In the rows, 128 means zero.
One turn moves each row of this set onto another row. After a few examples, where does it send each row asked below?
Nanar: [115 134 139 141 114 151 146 133 106  98 138 134 108 119 109 120 138 152
 121 124 116 119 102 108 118 127 106 132  92 144 151]
kan: [148 115 133 126 125 117 173  97 107 116 141 141 161 149 139 127 158 128
 131 136  98 109 110 121 155 141 114 135 129 132 138]
zerek: [159 106 124 140 139 115 156  80 116 107 126 141 140 147 141 136 154 136
 116 126 113 128 112 126 135 141 119 127 118 136 142]
Dofe: [135 124 125 137 123 116 172  92  93 120 153 129 169 143 148 144 157 139
 119 147  95 122 111 101 159 139 109 121 121 125 139]
fupel: [141 103 131 104 110 137 170  97 122 124 142 128 128 133 115 119 144 164
 122 121 120 146 112 125 147 137 110 142 108 140 122]
Deber: [120 111 131 121 119 127 191  88 114 124 147 125 150 152 128 129 144 136
 115 120  94 116 119 120 166 121 125 139 121 129 133]
bobuz: [155 114 116 151 136 106 157  87  94 111 142 117 145 148 158 143 152 136
 110 139 109 133 108 109 143 142 118 123 115 138 142]
pofen: [117 173 111 141 150 133 147 116  89 158 121 148 112  93 132  87 141 116
 132 135  89 112  99 129 143 141 129 118 105 147 122]
gide: [114 133 131 152 111 133 157 112  86 124 142 101 116 154 147 140 137 103
 113 163 119 117 120  91 134 125 106 124 105 133 139]
zasav: [122 130 103 113 144 140 152 101 100 163 129 112 105 106 148  99 149 121
 129 163 102 158 117 155 137 155 126 134  95 137 102]
zageg: [116 124 122 133 118 128 181  77 103 124 146 124 146 150 138 147 143 129
 109 131  88 122 124  97 169 118 117 121 107 121 142]
rud: [111 142 101 122 144 154 151  84  94 144 131 130 108  83 141  94 155 138
 116 155  71 135 106 137 115 154 108 115  99 129 122]
figi: [112 163 117 154 152 149 136 111  93 127 115 142  93  94 139 109 140 128
 113 133  85 108 103 121 115 149 133 120  86 129 140]
bibi: [112 141 106 109 141 145 153  91  92 149 133 123 124  87 144  88 159 136
 132 159  80 146 114 146 120 153 110 125 100 141 113]
dofez: [129 138 139 143 114 144 146 149 109 113 136 140 104 132 111 125 136 136
 128 130 135 117 102 107 139 130 110 137  95 141 140]
sono: [112 139 133 151 114 134 155 101  85 128 142 130 124 148 132 150 136 117
 116 161 117 127 112  85 129 128  89 107  98 141 146]
Fuz: [ 92 129 108 135 144 143 153 112 104 162 127 118 108  91 133 115 137 131
 119 159  83 150 108 156 128 154 145 131  90 117 118]
Nas: [ 92 145 126 140 139 139 167 143  87 167 149 125 114 112 130 125 128 136
 121 157  92 133  90 141 151 164 143 137  93 125 116]
rin: [129 116 125 156 134 117 165  82  99 116 129 112 109 151 140 143 133 113
  93 127 106 121 120  98 148 119 131 127 104 136 152]
Biga: [155 117 135 110 106 140 162  98 119 105 118 130 117 140 126 104 157 133
 136 123 111 120 119 117 145 138 108 138 115 140 134]
bapob: [105 155 121 131 154 137 164 140  92 176 140 126 109 126 132 107 138 120
 124 161  93 141 101 143 155 154 146 125  98 123 116]
mak: [151 111 130 105 108 135 169 108 116 118 141 118 123 137 126 101 147 146
 129 118 120 123 115 121 155 131 115 150 119 143 121]
vigab: [121 159 103 116 143 141 155  97 104 170 120 131  96 112 139  94 144 111
 126 144 110 143 124 138 157 137 123 127  96 145  98]
dema: [124 120 137 141 125 111 169 101  86 125 157 133 167 130 135 150 151 144
 112 157  99 121 104  99 147 141 110 128 123 124 143]
todo: [103 156 111 138 143 132 160 130  98 179 129 130 107 107 130 106 132 118
 126 149 102 135 106 144 161 146 146 132 102 133 104]
nel: [104 125 137 138 118 129 179  81  98 125 139 134 138 141 123 150 139 124
 104 139  87 116 120  90 159 119 115 120 107 121 152]
mez: [149 111 125 158 140 100 154 102  87 116 146 111 137 141 152 143 144 133
 101 145 118 127 103 108 136 141 125 134 120 138 142]
lonef: [111 169 107 111 140 147 157  87  96 155 124 141 114  93 134  83 154 126
 130 140  88 130 120 127 140 133 106 117 100 149 109]
tosi: [112 126 125 146 123 132 151  99  82 129 166 121 135 130 135 150 132 139
 102 155 119 130 106  89 117 122  91 116  97 141 142]
nelu: [108 129 101 124 140 148 162 103 100 164 136 110 102 101 144 107 148 133
 114 168  91 153 109 153 136 161 127 131 100 119 102]
vivu: [106 112 141 134 109 154 156 141 107 103 148 115 111 123 112 127 137 150
 123 140 108 129 102 121 119 136 113 143  90 133 150]
pomu: [128 175 116 136 168 135 144 127  88 163 132 152 106 113 135  94 142 118
 124 142  96 118  97 124 143 143 132 113  98 136 127]
Las: [121 159 102 130 141 139 165 114  96 177 129 126  94 118 140  96 142 114
 120 152 108 136 107 137 165 150 126 126 106 136  95]
Naro: [124 171 103 128 144 146 154  95  90 156 123 147 100  99 137  83 150 119
 123 140  88 116 104 122 145 144 107 110 106 147 115]
Guf: [136 112 112 147 132 120 168  71 105 116 136 112 123 155 149 146 139 125
  98 123 101 133 121 105 154 123 125 121 102 135 145]
zube: [143 108 135 109 107 143 163  87 125 110 118 140 121 136 115 120 154 151
 130 126 111 143 117 122 137 142 103 130 105 136 135]
gigar: [119 117 142 135 108 145 153 156 109 118 146 122 108 136 113 132 134 134
 130 146 127 127 102 120 141 140 118 147  92 131 139]
luse: [111 161 112 137 167 149 139 104  95 138 127 138 105  93 137  95 148 138
 110 142  76 126 107 128 108 140 132 109  91 124 138]
Nodon: [ 87 141 118 132 154 151 161 116  97 152 134 112 108 107 135 108 144 141
 110 161  72 148 110 147 121 151 145 122  91 111 127]
dasa: [114 120 123 147 119 131 154 111  82 124 168  91 126 136 150 140 132 126
 101 158 121 120 115  95 122 119 108 133 104 134 135]
ponu: [129 103 121 135 133 126 175  71 124 116 132 126 129 150 130 138 140 145
 100 111 106 135 121 126 145 121 129 131 109 134 137]
diz: [127 165 118 149 153 131 143 143  83 155 139 143 103 107 142 108 132 117
 125 140 105 103  90 125 147 156 136 133  97 139 125]
Nove: [106 146 108 139 151 143 140  98  94 140 119 136 112  78 135  97 146 131
 125 146  70 127 102 141 110 149 128 117  94 132 136]
votu: [ 77 143 123 145 138 156 160 111  97 140 126 125 103  99 128 126 136 145
 109 150  73 137 106 138 118 157 137 123  81 117 134]

rud goes to Naro
nel goes to rin
Where do these go?
pomu goes to bapob
vigab goes to zasav
ponu goes to zerek
dofez goes to gigar
sono goes to gide
fupel goes to zube
Nas goes to votu
Guf goes to bobuz
Fuz goes to Nove

